[ 39 -33  17 -37   4  16  -1 -52  38  28 -26   4  16  -1  23 -39   5  41
  75 -73  24  18 -30   8  10   0  -9 -17  62 -51  -6  13 -46  -1  11] : k_567
[ 38 -47  -2  26 -21  28 -19  54 -44  50 -27   1   8  12 -44  28  35 -27
  30 -12  27 -13  18 -25  -1  32 -50  37   5 -30  21   5   9 -15 -23] : k_469
[ 33 -43 -45  29 -33  45 -27  10   1  17 -57  46  22 -29  15   7  -5  24
 107 -45  16  27 -59  36  13 -27   7  25  -8 -19 -17  43 -50  -4  37] : k_10
[-47 -16  19 -30  20 -40  44 -19  25 -29  -5  16   8 -56  28  37 -36   3
 -30  23  -2  32 -29   9  27 -67  33   4 -26  -1   6   0   6 -13  48] : k_74
[-20  25 -35  37 -39  44 -25  10 -23  -6   4   0 -48  39  27 -35  12   7
 -82  -9   9 -38  16  12 -74  41  14 -26  10  20 -10 -19 -27  57 -25] : k_421
[ 43 -28  33 -24  65 -33  28 -15   1  27  18 -33  37  14 -43 -10  13  -5
 -56  25 -23  16  14 -53  28  22 -24 -11  -1  -7  -5 -19  72 -35  -8] : k_682
[-43  33 -45  36 -39  -3  15  21 -41  43  27 -22   1  -6 -13  23 -15   0
  36  23 -57  39  31 -37  -3  20   0 -15 -28  58 -40 -10  30 -28  23] : k_140
start: [ 28 -15   1  27  18 -33  37  14] -> k_682, 6
start: [  0 -48  39  27 -35] -> k_421, 11
start: [-43  33 -45] -> k_140, 0
start: [-1 32] -> k_469, 24

[ 11 -51   6  30 -17   8  32  54  40  78  46 -38   4  71  -1  84  14  22
  26  41   1  53 -21  12 -11  -4  42 102  10  19 -42  -3  11  64 -67 -19
  27  29  -5 -19  -6  20  27  67  18 -18  33] = k_130
[  0 -30  14  49  -5  47   1  66  38  27   7   6   9  59   9  58  52  21
   4 -27  11  47  20 -30 -51 -22 -42  85  21  -6 -23 -29  69  15 -87   8
  -4  59  62   0 -11  17   9   1   0  -3  93] = k_494
[-12  27   9  12  13  40 -35   6  -8 -61 -47  51   2 -23  11 -40  43  -2
 -30 -76  10 -19  44 -47 -46 -21 -92 -30  10 -30  27 -25  63 -59 -11  28
 -30  32  70  23  -5  -5 -25 -85 -21  24  59] = k_949
[  -5   41  -11  -46   10  -35  -12  -68  -42  -51  -23   11  -10  -72
   -5  -76  -43  -25  -14    5   -7  -53   -8   16   37   15   16 -101
  -22   -2   31   17  -51  -33   86    0  -12  -54  -43    9   14  -18
  -19  -27  -10    9  -82] = k_367
[-12  27   9  12  13  40 -35   6 -44 -61 -47  51   2 -23  11 -40  43  -2
 -30 -76  10 -19  44 -47 -46 -21 -92 -30  10 -30  27 -25 -45 -59 -11  28
 -30  32  70  23  -5  -5 -25 -85 -21  24  59] = k_272
start: [ 5 -7] -> k_367, 19
start: [10 19] -> k_130, 28

[ -6  63 -60 -36  45  -2] -> k_489
[  41   59   62   27 -102   66] -> k_710
[ -1 -56  39  48 -47 -50] -> k_605
[-42  90  25  49 -26  40] -> k_18
[-56  48  -1  39  52  24] -> k_340
[ -6  63 -60  -2  45 -36] -> k_851
start: [-1 39] -> k_340, 2
start: [-36  45  -2] -> k_489, 3
start: [41 59 62 27] -> k_710, 0
start: [ -1 -56  39  48 -47] -> k_605, 0
start: [ -1 -56  39  48] -> k_605, 0

[ 72 -46 -85  23] -> k_633
[ 85   0  55 -23] -> k_787
[-40  23 -85 -46] -> k_658
start: [ 23 -85 -46] -> k_658, 1
start: [85  0] -> k_787, 0

[-54 -40 -54  42 -68 -54  43 -39 -34 -40]  k_376
[ 13 -34  20  49  26 -38 -48 -64  47  26]  k_554
[ 96 -16  35 -53  61  74 -15  15  39  67]  k_144
[ 48 -99 -21 -53  61  74  -3  50  -2  70]  k_19
[ 13 -40  20  49  26 -38 -48 -64  47  26]  k_175
[ 73 -21 -23  20  63  88 -12 -43  48  19]  k_505
start: [ 96 -16  35 -53  61  74 -15  15] -> k_144, 0
which: [ 13 -40  20  49  26 -38 -48 -64  47  26] -> k_175
which: [ 96 -16  35 -53  61  74 -15  15  39  67] -> k_144
start: [ 42 -68 -54  43] -> k_376, 3
which: [ 13 -34  20  49  26 -38 -48 -64  47  26] -> k_554

[ 26  78  -1 -17 -70  64] = k_69
[-56  33   8  52 -27 104] = k_964
[ 26  78  -1 -17 -86  64] = k_391
which: [ 26  78  -1 -17 -70  64] -> k_69
start: [ 78  -1 -17 -86  64] -> k_391, 1

[-23 -19 -20 -84   3  53 -46] : k_940
[-46 -34 -18   4  66  15 -14] : k_655
[-25  -5  19 -76 -12  60  -7] : k_676
[ 39  48  69 -45 -63  50  88] : k_157
[ 59  24  18 -14 -30  43  18] : k_149
[-26 -30  22 -44  71  65  20] : k_73
[ 57  45  31  -3 -54  -8  68] : k_248
[-65  13 -16 -35 -36  36  -1] : k_254
[-87 -36 -16  13  36 -35 -43] : k_550
[ -4   8 -23   3 -24 -24 -30] : k_382
[-22 -33 -26  -4  13   0 -58] : k_887
start: [-36 -16  13  36 -35] -> k_550, 1
start: [-87 -36] -> k_550, 0
start: [-24 -30] -> k_382, 5
start: [ 57  45  31  -3 -54] -> k_248, 0
start: [-36  36  -1] -> k_254, 4

[ 26  66  33 -17]  k_846
[18 21 27 -4]  k_569
[ 7 27 21 -4]  k_637
[ 33 -17  33  66]  k_294
[ -2 -38 -81  -5]  k_152
start: [27 21 -4] -> k_637, 1
start: [ 66  33 -17] -> k_846, 1
start: [27 21] -> k_637, 1
start: [26 66 33] -> k_846, 0
start: [-81  -5] -> k_152, 2
start: [27 -4] -> k_569, 2

[ 27 -21 -10 -14 -66 -27 -41  22  30   9  -4  21 -10 -46   5  58 -10  28
  22   7  27  27 -64  53  38 -30  14   7  45 -25 -34   4  55  35   0  -7
 -37   4 -21  26   6 -45 -13  11  12  -8  26  15   9 -37]  k_131
[ 70 -34  -4  55 -46  13  51   1 -33  33  17  28 -85  -3 -23  37  26   9
  51 -83   5  39   0  28  -9  38  -7 -32  -6 -43   7  22  36 -25  16  -6
 -10   4 -28   2  13 -11 -32  48  40  -8 -53   2 -20  17]  k_808
[  8 -12  18 -30 -64 -33 -31  12  13  -1  -7  12   3 -11 -15  16 -25  14
  35  -6  27  14 -14  29  36 -18  23 -26  28  -3 -51  14  28  36  33  11
 -30   7 -20  22  54 -36 -15   8  -8 -20   3 -21  14 -20]  k_916
[ 53 -17  -5  25 -53   1  10  14 -13  24  12  10 -52 -30  -3  45  16  12
  42 -39  23  26 -25  37  18  -2  -8 -15  26 -30  -6   5  44   0   6 -11
 -39  15 -23  18  15 -19 -33  30  29  -3 -16  21   8 -11]  k_845
[-13   4  36 -59 -65 -44 -50  13  18 -15 -12  -2  35 -12  -6   9 -37   8
  34  25  39   3 -10  24  50 -38  31 -27  38  18 -63   8  36  54  41  11
 -50  12 -16  32  80 -46 -12  -5 -30 -15  15 -22  32 -31]  k_135
[ 10 -16  13 -26 -61 -31 -24  12  10  33  17  20  -3  -6 -13  22 -18  19
  34 -11  26  12 -18  30  30 -11  26 -26  17  -6 -49  18  39  33  36   8
 -25   7 -20  17  51 -34 -12  17 -14 -24  -1 -19   9 -18]  k_516
[ 72 -35  -8  59 -48   8  40   8 -22  36  17  26 -85 -15 -20  42  24  12
  48 -76   9  33 -12  31  -4  30  -8 -26   0 -39   3  20  39 -23  12  -8
 -17  10 -27   6   9  -4 -35  43  39 -15 -44  12 -16  10]  k_923
which: [ 70 -34  -4  55 -46  13  51   1 -33  33  17  28 -85  -3 -23  37  26   9
  51 -83   5  39   0  28  -9  38  -7 -32  -6 -43   7  22  36 -25  16  -6
 -10   4 -28   2  13 -11 -32  48  40  -8 -53   2 -20  17] -> k_808
start: [ 45 -25 -34   4] -> k_131, 28

[ -26 -106  -66  -95  -14  -14] = k_979
[-88  55 -79  36 -62  -4] = k_823
[   0  -95  -66  -14 -106   20] = k_560
[-67  75 -37  86   0 102] = k_29
[-31 -11 -19  20   2  30] = k_322
[-86  81  10 -16   6 -48] = k_336
[   2  -23   -3   31 -117   21] = k_375
[-86  81  10 -16  32  76] = k_724
which: [-86  81  10 -16  32  76] -> k_724
start: [-66 -14] -> k_560, 2
start: [ 81  10 -16   6] -> k_336, 1
start: [ -95  -66  -14 -106] -> k_560, 1
start: [-16  32  76] -> k_724, 3

[ 27 -26 -24 -18  60  19  -9  24] = k_551
[-41 -41 -13 -12 -86 -13  13 -50] = k_901
[ 16 -74  37 -25  96  20  14   3] = k_210
[ -4   2  -9   8 -31   0 -28  -2] = k_181
[-25   5   3  -4  20  24 -19  18] = k_495
[-25  -3 -27  -8  27  11  12 -16] = k_836
[ 27 -40 -24 -18  60  19  -9  24] = k_111
[-14 -14 -23  -4 -16  33   6   7] = k_124
[-22   0  -4   1  13  26 -13  14] = k_276
[-25   5   3   3  20  24 -19  18] = k_250
start: [-14 -14 -23  -4 -16  33] -> k_124, 0
which: [-25   5   3   3  20  24 -19  18] -> k_250

[-63 109  -6  -2  35  99  -8 -65] : k_694
[100 -56 -25  20 -93 -23  76 -89] : k_747
[ 54 -52 -35 -61  38 101 -81   9] : k_778
start: [-52 -35] -> k_778, 1
start: [ 20 -93 -23  76 -89] -> k_747, 3
start: [-93 -23  76 -89] -> k_747, 4
start: [100 -56 -25  20 -93] -> k_747, 0

[ 36   3 -17 -54  16  -7 -19 -15  -2   5 -31   4  10   3 -30  -9  28] = k_898
[-39  -6  -6 -15   7  29   6   4   4  -6  13  11  26 -17  14  20  -6] = k_557
[-54 -17  -7  16 -15  -7 -19  36  36   6 -54  23  -9 -40 -33  -9  26] = k_100
[-25  14  -9  15 -12  11   3   9 -23 -36 -46  86 -17 -47  10 -13  24] = k_527
start: [-15   7] -> k_557, 3
start: [-54  16  -7 -19] -> k_898, 3
start: [ 36   3 -17 -54  16  -7 -19 -15] -> k_898, 0
start: [6 4] -> k_557, 6
which: [ 36   3 -17 -54  16  -7 -19 -15  -2   5 -31   4  10   3 -30  -9  28] -> k_898
start: [ 6  4  4 -6] -> k_557, 6

[-39  24  30  23  -3   9  42  17  -2  14  23  -2 -15 -15  80  18 -45  -4
  23 -16  41  84   5  87 -21 -14  27 -37  46 -95 -64]  k_335
[ -77   -7   16    5   10  -11  -22   -4   22   36   70  -14   -5   42
   90  -61   22  -37   10   20   95  -75  -20  -50  -73   15 -113  -19
   56   -6   22]  k_866
[105 -23 -10  51  37 -13 -39  24  30  23  -3   9  44 -15 -11  11  21  12
  11  18  -3  39 -51  -8 -52  47   6 -37  39  16  -1]  k_129
start: [ 70 -14  -5  42  90 -61  22 -37  10  20  95] -> k_866, 10
start: [-39  24  30  23  -3   9  44] -> k_129, 6

[-40  16  -4  31  15  -6 -15  12  -2 -12  15 -23 -71 -63  29 -14] : k_776
[-11  31  10  40 -38  26  42   1   1 -19  10  47 -57  19 -13   4] : k_400
[-19  11  -1  47  32   4 -21  11  -2 -11 -16  52 -48 -31  11   4] : k_8
[ 41  29  20  -4  32   5 -15 -26  -2   6  11 106  24 -23   7   0] : k_349
start: [-19  10] -> k_400, 9
start: [ -4  32   5 -15 -26] -> k_349, 3

[-31  16 -31   0  22  41  18  28] = k_134
[-20 -11 -18 -27 -16 -53 -30 -48] = k_49
[-24 -74 -35   3  -4 -52 -88 -75] = k_201
[-13   3  23 -54   8 -56 -76  22] = k_947
[  0  52  74 -38  20  -9  13  90] = k_358
[ -5  -6   3  -3  11  -8 -20  13] = k_692
start: [ -4 -52 -88] -> k_201, 4
start: [-31  16 -31] -> k_134, 0
start: [-11 -18 -27 -16 -53] -> k_49, 1

[-16 -22 -30  -4 -26] -> k_163
[48  5 99 38 -5] -> k_546
[  0   2 -36   2  68] -> k_218
[  8   1 -94  23 -10] -> k_85
[50 79 47 -5  2] -> k_879
[ 14  38  25  47 -87] -> k_483
[-25   3 -49   5 -22] -> k_281
[  4   3  90 -42  -8] -> k_316
[-12  28  63 -44  -1] -> k_415
[  2  -3 -18  28 -54] -> k_871
[  3   2 -36  -5 -26] -> k_166
[ 36  23 117  13 -56] -> k_647
start: [  3 -49   5] -> k_281, 1
which: [  0   2 -36   2  68] -> k_218

[20 21 22 20 28 16 27 23 24 28 28 27 28 19 21 29 28 28 23 22 24 17 24 27
 19 15 17 20] : k_261
[-11  -9 -17  -2   5 -12 -17  -4  -4   9   3 -13  -1  -1  -5  -2   6   9
  -4   6   4  -5 -10  -9 -17 -22 -19 -11] : k_265
[-39   2 -52 -23   4 -13  21 -13  -7  12  15   6  20  -9 -10   9  -4   6
 -11  -9 -21 -11   4  17   9 -12  -8  -3] : k_649
[ -81   22  -63  -39    5  -52  -75   -1    9  -23   16  -67  -54  -57
  -12  -19    4   32  -20  -12   40   -4  -46  -20 -109 -102  -49  -82] : k_184
[ -13   -7   14   15    6   20   -9  -10  -86  -60   61  -88  -32   17
  -82  -20 -106  -60   -8  -50 -116    1   41  -12   83   65   46   41] : k_904
[ 22  14  22  25 -22  28 -35  15  17 -21 -37  -5 -23   5  33 -32  -4  -7
  -2  11  27  40 -25 -11  -6  20  28  -4] : k_708
[ 41  31  64  45 -14  28  -7  50  38 -62 -31  22 -57  -7  28  -1   4 -23
  38 -13  53  14  15 -12 -19  42  45   7] : k_117
start: [-39   5 -52] -> k_184, 3
start: [-13  -7  12  15   6  20  -9 -10] -> k_649, 7
start: [ 16 -67 -54 -57 -12 -19   4  32 -20 -12  40  -4] -> k_184, 10
start: [ -2   5 -12 -17  -4  -4   9   3 -13  -1  -1] -> k_265, 3
start: [ -50 -116    1   41  -12] -> k_904, 19
start: [14 22] -> k_708, 1
start: [  9 -23  16 -67 -54 -57 -12 -19   4  32 -20] -> k_184, 8

[-31  -9 -26  10  -1 -23  -1] = k_993
[-21 -57 -49 -37 -68 -21  44] = k_262
[ 20   6  -6 -13  -8 -29 -63] = k_613
[-6 -7 -7 -3 -5 -6 -4] = k_342
[  6 -20  13 -36 -26  14   6] = k_80
[20 32 21 37 34 23 28] = k_352
[-63  62 -35 -11   2 -96 -49] = k_881
[ 29 -56  65 -97 -65  64  29] = k_830
[-28 -67 -12 -19 -46  16  82] = k_208
[22 31 23 27 29 23 20] = k_848
start: [-19 -46  16] -> k_208, 3
start: [-56  65] -> k_830, 1

[-23  -7  -2  13 -13  -5   9  -5   1  -3  -2  -2  -9  11   9   8 -14 -21
 -23 -17 -20 -14] : k_270
[-23  -6 -14  15  -8  -3  22  -8  -3  -3  -1   5   2  11  10  11 -19 -26
 -23 -14 -20 -15] : k_333
[  0  -2   3   9  -3 -22  -7 -21  12 -57  43  72 -16 -17 -40   5 -40  -7
  21 -45  -7  44] : k_970
[-27 -15 -42  18  11  10  38 -15 -18  -9   2  30  24  15  16  17 -39 -28
 -29 -30 -26   1] : k_441
[-27 -34  63 -10  80 109  33  20 -30 -59   8  79 -41 -15 -92 -64  13  -3
 -56 -69  57  53] : k_118
[-13 -12 -18 -10 -28 -19 -10 -11  12  -2   3  -8 -23   4  14   7   0  -2
   0   8  -4  10] : k_762
[-11  12  -2   2  -8 -31 -21  11  39   9  -3 -14 -50 -15 -14 -32  24  14
 -14   0 -10 -22] : k_189
[-26 -33  50  -7  62  78  25  20 -28 -54   5  51 -37 -14 -88 -62  12   5
 -50 -65  43  46] : k_245
[ 29 -10 -53 -14 -46 -35  28 -21  51   6  25 -11 -50  12  44  33 -37 -20
 -56   9 -28  -5] : k_458
start: [-11  12  -2   3  -8] -> k_762, 7
start: [ 12   5 -50 -65  43  46] -> k_245, 16
start: [ 0 -2  0] -> k_762, 16
start: [-23   4  14   7   0] -> k_762, 12
start: [12 44] -> k_458, 13
start: [ 39   9  -3 -14 -50] -> k_189, 8

[  1  -6  10 -17  15   1  11 -17  -2 -11  -6  44  -8  17 -28   7  -1  20
 -14  -2  42   0   4  18   0  -7  -5  -7   0 -17 -17   8 -11  20  -8 -32
  24   4 -14  -6  -6 -19  18  12] -> k_83
[-35  15  -4  -7  18 -37  10  -6  27 -22 -52  32 -26  10 -28 -13  52   6
 -14  51  30  24  -4  36  -7 -17 -28  36 -13  23  -9  -5 -12 -30 -19  -5
 -14  -1  25   0  45  26 -46  12] -> k_94
[-33   2   5  -9  15 -34   6  -8  20 -43 -42  26 -36  22  -1   2  45  -5
 -15  55  32  41   2  58 -10  -8  -9  11  41 -79 -15   1  59 -41 -13 -23
  -1 -27  26   1  29  32 -29  19] -> k_943
[  4  66  42 -12  12 -32 -22 -28 -46  25  -8   6 -15  43  43  92  70 -79
  27  33  14   4   3  -1   0  13 -27 -46  41  -1  26 -79 -23  59 -27 -15
 -41 -13   1  73  19 -77  44 -15] -> k_386
[ 25  72  31  -8  18 -28 -16 -15 -21  22  -3  -3 -14  14  61  94  47 -73
  16  42  22  26   0  -3  12 -11   8 -57  40  -4  36 -76 -12  77 -45 -26
 -29  -7  15  70  28 -77  35   1] -> k_853
[  8  71  19 -36  35 -14  -6  -9 -41  31   6 -10  -3  26  53  75  39 -72
   6  55 -18  25  27  10  19  14  -2 -60  48  19  31 -75  -7  59 -43 -12
 -36 -12  -1  82  21 -62  26   3] -> k_39
[-28   2  13   0   1  21  26  16  17  -4   4  37  -3  13 -17  21   9   9
 -26 -17  30  12  33  12  23 -17   8   1  15 -30 -19  23 -12  -5  -9 -13
  15  -4 -22  23  22 -11   5  16] -> k_941
[-25 -13  16 -15 -36 -15  20 -27   0 -12  -7  20   0   1 -18  -2   7  25
   8 -13  16  13   9   6  11  -4  -2  -1  -5 -11   1  11 -24  37   3 -23
 -21  -8 -11  -4   4  10   3  -2] -> k_548
start: [ 41  -1  26 -79 -23  59 -27 -15 -41 -13   1] -> k_386, 28
start: [ 23  -9  -5 -12 -30 -19] -> k_94, 29
start: [ 55  32  41   2  58 -10] -> k_943, 19
start: [ 92  70 -79] -> k_386, 15

[ 13 -17  43  -6 -15   1  -3  28  -8  -6 -17  61  -5  11  45  -7  12  33
  10  30   5 -26  14  -6  26   4  46  78 -30 -14   3 -14  -5  21  -2 -17]  k_2
[ 19 -22  61 -15 -19   1 -30  17 -13  -1  -9  58 -10  12  47   0   7  46
   9  27  -6 -24   8 -10  23  -3  40  86 -34  -9   2  -7 -12  22   6 -14]  k_855
[ 15 -23  58 -12 -20  -3 -29  21 -11  -3 -14  61  -9  13  46   2   8  49
   8  22  -4 -22   6  -8  19  -2  40  85 -31  -7   1 -12 -10  24   2 -14]  k_374
[ 18 -21  58 -16 -18   1 -27  19 -12   1 -12  58  -8  12  50  -4   6  45
  12  26  -1 -24  10  -8  23  -1  40 -34  86 -10   2  -9 -15  21   3 -15]  k_95
[ 13 -20  50  -9 -19   1 -24  24 -10  -4 -17  62  -5  12  48  -5   9  43
  11  25   2 -24  10  -8  21   4  47  82 -29 -11   1 -13 -12  20  -2 -16]  k_426
[ 13 -18  40 -10  -3   1 -15  38  -1  -1 -20  56 -11  12  45   1  11  32
   8  24  10 -20  16   6  26  -5  41  75 -28  -9   7 -22   2  33  -3 -20]  k_850
start: [ -3   1 -15] -> k_850, 4
start: [ 40  86 -34] -> k_855, 26
start: [-11   1 -13 -12  20] -> k_426, 29
start: [  2 -24  10  -8] -> k_426, 20
start: [ 45  -7  12  33  10  30   5 -26  14  -6] -> k_2, 14
start: [ 25   2 -24  10  -8  21] -> k_426, 19

